One vector is turned by the same rotation once a step. Each row is the vector after some number of steps, and that number follows the row.
The counts run from 0 to 832.
[133 147 101 144 102 142  98 145 119 159 147  88  92 155 126 179 158 137
 130 121 117 104 101 171 125 135 131 104 124 130 136 145  81  86 139 119
 104 111 146  81 110  74 138 134  68 141 144 175 131 137 126 132 166  82
 139 154  87 126 101 140 137  93 175 193 124 171 145 142 133 121  88  88
 146 119 130 133 141 140]  250
[ 74 142 102 149 138 113 149 120 141 117 143  98 111 142 121 176 119 155
 144 122 115  74  79 185 184 149  89  67 159 133 137 126  99 146 122  88
 139 135 136  97 130 146 154 118 137 121 145 138 121 119 106 131 134 104
 102 189  84 146  93 137 118 147 169 133 103 115 145 181 155 137 123 167
 120 147 110 143 131 117]  287
[ 79 120 123 179 169 114 150 106 138 110 140 166 151 119  46 128 124 149
 118 138 118 140 124 147 135 103 141 110 108 164 161 122 101 185  90 118
  77 111 138  97 116 133 107 154 145 122 122 130  82 171  71 114 160  92
  95 145  98 140 107 153 125 164 125 117  97  89 155 151 156 111 147 128
  98 160 152 127 183 110]  612
[129  76  92 180 101 154 110 141 116 140 112 112  99 151 154 127 154 155
 135 125 114  78 158 132  88 120 170 119 137 166 126 183  97 144 100 112
 157  65 103  73 131 116 106  86 163 118 170 141  94 140  95 134 145 111
 144 169 115 116 125 172  93 148 133 148  78 122 170 125 159 138 138  57
 100 135 118 106 125 113]  390
[105 120 123 137 149 136 161 173 133 133 135  77 146 122  81 158  76  97
 164 150 109 123 149 180 166 167 107  94  91 136 178 158  94 122 158 144
 149 158 117 127 169 161 146 105 129 122 123 159 177 145  92 109 153 103
 128 153 134 131 112 166 140  57 161 174 114 105 114 148 119 148  94 106
 117 132 121 120 132 116]  583
[178 161  95 129 127 134 205 105 174  92 118 117 160 128  99 147 129 121
 167 152 124 110 115 137  90 169 115 122 179 179 110 155 129 127  99 104
 103 154 131 136 127 124 144  96 104 138 124 157 147 125 122 117 151 122
 138 206  86 116 124 102 112 113 161 157 136 102 186 187 103 127 108 148
 124 143 142 105 138 146]  743
[166 135 110 171 120 149 141 129 124  98 101 139 145 121 140 139 126 169
 142 119 162 126 111 173 111 118 100 152 153 141 152 171 122 145 132 184
 152  97  96 103 110  94 105 143 117 121 145 143 126 145 103  93 180 105
 137 159  88 169 140 162 127  70 142 117 110 148 178 119 127 107 116  56
 146 116 152 159 159 145]  317
[127 168  99 106  91 152 154 100 147 115 133 100 125 114 124 141 139 146
 204 150 118 132 154 138 137 151 137 116 145 159  88 143 110 111 132 125
 100 165 137 107 124 184 100  67 125 124 120 145 123 136  90 120 119 102
 145 204 121 151 127 135 126 103 160 162 174 137 151 158 129 139  88 123
 138 152 114  90 114 122]  304
[109  93 118 135 121 130 105 140  83 163 116  94 104  99 125 145  78 145
 119 172  86 113 162 150 150 156 156 147  89 130 144 161 100 163 139 120
 187 136 130 113 181 146 132 114 142 135 121 106 117 142  79 112 147  99
 114 135 115 138 147 148 127 130  81 127  98 106 114 136 174 146 140 149
 103 114 103  92 109 118]  6
[149 152 118 114 148 130 123 112 154 130 131  22  78  91 112 145 123 148
 133 181 144 115 154 111  98 118 142  72 117 157 107 134 132 153 110 139
 123 127 107  89 119 159 129  81 151 154 120 181 115 143 111 127 127 165
 147 115 126  97 108 102 159 151 123 117 177 124  53 102 151 145 128 129
 137 104 126 165  87 141]  644
[160 146 112 131 120 104 150 130 106 150 153 153 137 138  83 160  95 103
 159 150 140 149 146 150 128 179 147 136 112 135 126 163 123 130 130 146
 101 115 125 157 196 138 113  94 112 108 137 137 162 126 104  87 178  70
 111 129  93 159 143 145 127 105 116 175 108  95 121 134 118 133 100  99
 101 136 123  61 119 140]  25
[131 113 128 157 186 125 119 113 150 137  94 122  86 115  76 135 129 152
 134 141 179 123  91 154  97 118  68 120 150 145 138 140 122 164 122 125
 143  79 110  71 108  80 133 142 103 122 132 173 119 144 124 103 166 113
 108 120  54 101  92 122 143 147 113 151  77 128  96 119  84 117 150 155
 119 151 127 156 135 161]  36
[161 198 122 116 105 174 129 129 167 108 143 100 129 106 143 152 114 154
 145 128 138 143 151 137 114 140 169  94 123 164 114 164  98 113 159 131
 105 129 115 100 121 168 107  97 126 163 133 130 155 119  89 118 137 126
 195 172 164 138 125 109 132  86 175 136 175 172 166 137 155 141  76  81
 143 123 131 101 121 104]  810
[166 161 122 112 145 105 148  90 173 147 143 121 122  84 156 193 139 134
 171 143 118 148  93 167 109 134 142 108 186 194 147 166 172 137 107  87
 102 146 110 157  77 111  69 132 114  92  91 135 108 118 101 125 163  95
  89 154 132  94 103 136 160 132 110 140 137 140 105 130 130 112 148 169
 123 141 105 142 117  67]  104
[102 154 107 131 119 100 121 102 122 144 138 152 123 116  59 124 140 156
 124 153 145 153 136 161 140 115 138 129 130 148  97  62 101 151  73 116
  76 121 116  87 126 129 120 104 139 155 114 148 104 158  91 115 135 129
 106 181 110 141 136 115  92 153 121  71 149  87 218 151 140 136 142 150
 114 134 154 126 165 176]  238
[ 76 131 131 142 127 131  75 122 140 173 116 109  91 113 154 154 126 167
 127 106 112  92 128 192 139 126 139 132 136 148 149 155  98 156 189 119
 190 136 116  43  92 139 117 170 153 156 129 145  99 148  94 120 142 107
 140 180 134 124  99 162 121 126 136 126  90 187 148 124 147 169  98 138
 132 132 116 143 143  81]  660
[189 160 141 110 130 139  77 111 138 110 118  79  92 120 125 142 132 117
 150 130 106 154 162 125  99 125 133 118 112 152  75  98  64 147 125 139
 118 156 115 104 130 142 129  91 106 141 123 143 121 129  67 111 181 111
 143 162 142 163 150  78 147 102  96 119 183 131  97 140 102 130  89  84
 134  91 128 127 133 163]  695
[207 161  92  94 103 137 156 135 154 109 135 109 131 109 160 199 101 137
 174 122 112 135  72 141 130 118 107 126 150 173 134 154 151 150 116 120
 147 149 128 142  86 132  92 109 113 114 107 135 109 109 146 102 157 105
 123 159  74 125 139 124 160  79 174 185 121 151  93 117 116 107 107 116
 154 167 145 140 112 120]  706
[148 136 111 125 140 124 163  73 170 105 126  73 117  94 121 154 120 165
 130 160 107 100  95  92  88 157 164 142 171 179 134 155 136 148 126  77
 134 131 163 168 174 131 140 107 105 140 108 115 102 120 126 142 108 127
 125 183 109  97 141 111 184 150 108 103 158  88  98 169 169 113 135 136
 150  96  96 126 174 161]  507
[147 131 135 183 157 153 154 112 139  89 125 103 152 118  66 154 116 158
 127 139 137 154 110 136 114 119 106  91 109 166 147 164 112 177  67 183
 102  98  82 104 124 116 140 130 137 120 141 149 126 132  75 103 177 126
 112  96 131 151 143 125 165 123 124 133 133 130  79 155 125  76 130  74
 115 108 170 138  86 116]  480
[169  75 127 136 122 129 160 159 153 153 108  79 120 121 131 176  79 106
 104 149  98  87  93 123 106 161 134 122 118 147 113 180 124 143 107 130
 167 142 101 108 166 157 113 109 135 103 119 153 101 124 134 111 157 121
 174 141 155 116  76 157 121 123 103 160 110 125  74 130  87 144 161 157
 108 137 126 122  99 107]  277
[116 135 116 106  75  95  83 121 129 188 132 112  98 118 128 137  83 182
 116 143  59 104 148 151 129 125 170 160 109 121 138 131 107 161 134 115
 147 176 117  80 117 141  99 115 152 154 103 120  52 123 165 141 132 104
 123 131 153 162 150 147 101 110  98 128  79 158 122 161 151 140 180 105
 117 142 132 160 118  99]  57
[125 101 134 139 112 113 140 122 142 145 141  99  98 104 111 126 108 161
 134 174 100 125 120 136 128 111 162 139 161 167 120 116  70 162  81 120
 122 104  91  89 114 144  96 122 139  95 124 136  69 151  92 137 126 159
 145 134 164 110 145 163 142 135 107  87 139  94 142 133 154 112 182  77
 141  92 165 213 189 133]  781
[ 95 152  94 106  87 126 103 118 116 149 145  74 114 129 136 174 107 161
 184  87  97 111  97 110 154 142 120 113 125 143 155 131 150 149 140 114
 135 136 144 100  91 155  76 149 134 148 108 162  77 154  97 120 126 128
 134 170 128 124  94 199 175 110 170 171 118 158 137  97 157 145 120  88
 140 129 151 167 131 103]  268
[185 176  99 129 134 144 130 147 156 125 137  85  65 138 137 159  99 140
 131 148 164 107  74 140 140 170 104  99 141 152 146 177 132 131 128 146
 128  85 106 112 138 141 125 119 111 155 130 126 151 125 155  85 156  91
 129 107  98 148 116 132 151 110 181 183  97 173  87 102 138 129  92 115
 123 113 129 130 108 111]  199
[125 168  90 120  60 151 116 133 155 158 115 108  67 115 189 162 117 107
 140 139  89  88 103 154 125 144 133  77  80 131 112 108 125 109 101 108
 157 140  96  86 105 183 117  54 109 160 120 158  92 118 135 121 122 134
 178 188 156 180 108 128  78 140 134 139 166 157 159 152 146 160 135 118
 128 115 129 127 131 134]  792
[ 84 137 115 138 136 135 117  58 139 135 111 132 126  95 131 150 100 205
  84 138 116 102 102 148 120 132 141 152 163 155 145 125 114 175 127  99
 132 119 120  81  95 101 135 167 152 187 116 135  68 132 133 123 122 110
 112 174  96 153 112 105 109 148 136  70 109 131 143 154 161 126 164 138
 129  96 129 165 180 134]  220
[128 152 102  86 138 113 165 128 140 104 131  58  74 106  84 128  94 136
 168 188 102 132 155 126 144 129 147 112 116 153 133  87 117 152 111  93
 132 153 137 124 124 175 115  75 157 126 100 156 111 155 118 115 116 145
 114 149  92  81 133 133 176 130 141 135 156  95  93 120 158 149 106 140
 132 140 135 147 143 159]  356
[161 135 145 128 136 128 106 147 181 140 121 142 109  97  81 159 114 101
 119 125 129 160  82 168 132 119  83 113  97 128 117 103 111 140 117 172
 103 140  94  82 124 124 114 142  94 137 108 177 130 127 137 107 177 119
 144 145 138 167  93 153 119  99 145 152 126 131 118 141  54 113 133 125
 139 144 173 177 159 129]  702
[ 99 132 135 144 162 110 128 167 113 144 130  93  82 115  92 144 102 171
 110 186 165 135 106 184 143 139 124 145 128 159 172 131  80 141 159 145
 120  63 150 113 165  84 149 139 121 139 112 123 161 109 118  71 106 125
 106 122 100 122 160 146 139 123 138  87  84  84  82 165 161 126 113 154
 153  99 129 168 165 162]  361
[159 130 103 157 114 163 105 105 154 134 129 125  99 103 151 131 155 192
 120 123  93 116 132 115  69  86 182 118 150 165  79 126  85 145  88  83
 137 102  95  74 121 128  86  99 112 123 141 122  71 131  94 132 148 139
 156 161 145 117 126 109 107 137 101 105 136 139 179 140 171 112 142 113
 152 118 131 146 176 142]  389
[138 143 124  97 138 111 116 110 168 167  98 155 114  55 103 151  74 115
  80 161 151 154  96 121  88 154 143 149  92 132 138 144 119 142 139 178
 131 111 146 116 187 163 114 136 112 120 125  95 145 112 150  84 138 100
 158 142 152 146 109 140 144 161  89  99 155  91  64 134 110 102 134 148
 147 102 117 123 165 132]  211
[128 157 123 111  94 141 138 126 122 148 113 101 114  93 133 130 104 148
 125 165  82 140 176 171 103 129 145 122 121 179 120 113  79 108 109 149
 120 154 105 119 125 151 130  69 124 130 133 120 148  75 116 125 150 127
 164 172 153 122 169 140 111  82 130 100 185  92 127 187 149 110 114  87
 174  92 144 132 151 145]  581
[117 117 126 146 138 150 160 113 151 102 118 129 158  73 104 154  78 141
 112 175  91 144 151 130 106 126 169  89  96 193 118 147 135 186  81 130
 146 157  96 109 151 182 116  96 179 119 117  85 112 136  85 110 138 137
 162 142 184 123 106 130 124 126 116 102 153  88 133 155 132 143 140 137
 110 137 143 100 128 100]  444
[194 133  99 128 103 156 128 128 153 133 154 152 135 135 153 151 121 140
  87 114  70 130 103 114  87 120 174 110 135 157 125 180 101 146  60 106
 104 119 126 111 147 100  92 112 115 116 134  97  77 110 143 119 185  87
 166 113 144 178 143 115 115 114 110 133 109 136 118 164 155  91 141  84
 124 117 123 129 152 110]  111
[ 62 105  98 155  91 107 179  97 137 164 122 123 127 106 120 158 145 152
 152 165 104 102 124 138  99 155 127 148 133 144 156 180 133 122 119 119
 156 143 124 104 139  90  79 117  87 118 134 161  87 124 105 174 133 136
 133 182 118 126  98 186  98 149 137 153 100 102 133 215 146 145 173 128
 125 137 122 116 111  98]  227
[147 115 132 119 130 146 127 129 143 166 110 115 116  68 148 190 119 106
  93 127  91 152  94 136 102 107 132  53  90 135 104 119 101 166  64 111
 158 162  86  87 133 139 120 113 124 123 105 106 109 111  74 115 191 119
 129 137 165 149  78 130 116 116  94 117 155 143  87 130 101 104 134 153
 157 120 150 147 144 102]  329
[ 81 109 137 135  87 103 100 160 131 191 146 118  59 127 130 127 104 136
 128 146  69  69 134 178 155 144 116 110 108 126 122 145  85 135 128 141
 157 154 119  76 146 149 130 104 119 110 133 135 101 113 113 117 146  74
 110 135 139 163 124 189  75 128 103 138  80 131 134 166 137 145 125 118
  99 140 101 141 157 103]  564
[148 104 119 135 128 111 147 177 136 141 141  98 132 143  86 146 107 142
 165  98  80 136 120 143 107 121 102 128 148 156 123 173  94 136 115 172
 135 147 117  89 120 106  86 159 129  86 132 165 115 131  65 123 191 107
 145 116 146 141 103 185 157  67 136 203 131 133  78 117  72 128 116  51
 143 138 166 166 124  88]  40
[111 178 128 129 146 139 150  84 139 142 138 133 187  93  95 178 120 108
 150 152 140 177 151 112 115 141 137 115  82 162 130 167 144 118 138 137
  87 187 111 107 117 123  88 110  63 165 124 167 137 125  85 147 170 127
 144 171 146 136  92 137 145  93 151 139 138 138 116 184  91 129 124 114
 137 143 148 115 124 107]  533
[129 159 125 128 109 128 121 125 141 128 155  95 121  92 159 145  95 182
 126 131  69 134 132 141 143 160 143 115 139 168  83 153  86 172  96 143
 162 185  96 106 147 138 106 122 136 158 110  95 102 103  57 131 158 126
 143 138 165 184 151 142 122 131  84 115 140 148 106 187 150 138 135 140
 116 119 115 119  83 100]  732
[134 105 110 100 114  89  94 139 122 204 126 139  87 109 105 129 127 112
 147 172 102 132 123 151 103 138 167 164 152 124 142 128 113 127 119  90
 139 135 130  90 116  87  58 120 103 101 107 138  79 154 156 125 142 116
 140 120 104 104 134 185  98 145  67 148  75 131 120 138 127 162 170 161
 114 155 117 161 129 140]  615
[159 137 137 123 142 141  98 142 166 149 130  86  91 128 152 172 122 182
  91 116  79 124  99 133  90 119 148 107 180 177  91 148  67 135 112 122
 106 106 156 100 127 103 125 144 179 107 118 118  98  78 100  91 161  71
 152 112 143 158 134 123 183 139 119 133 137 122  84 144 150 129  84  88
 142  87 121 154 139 102]  713
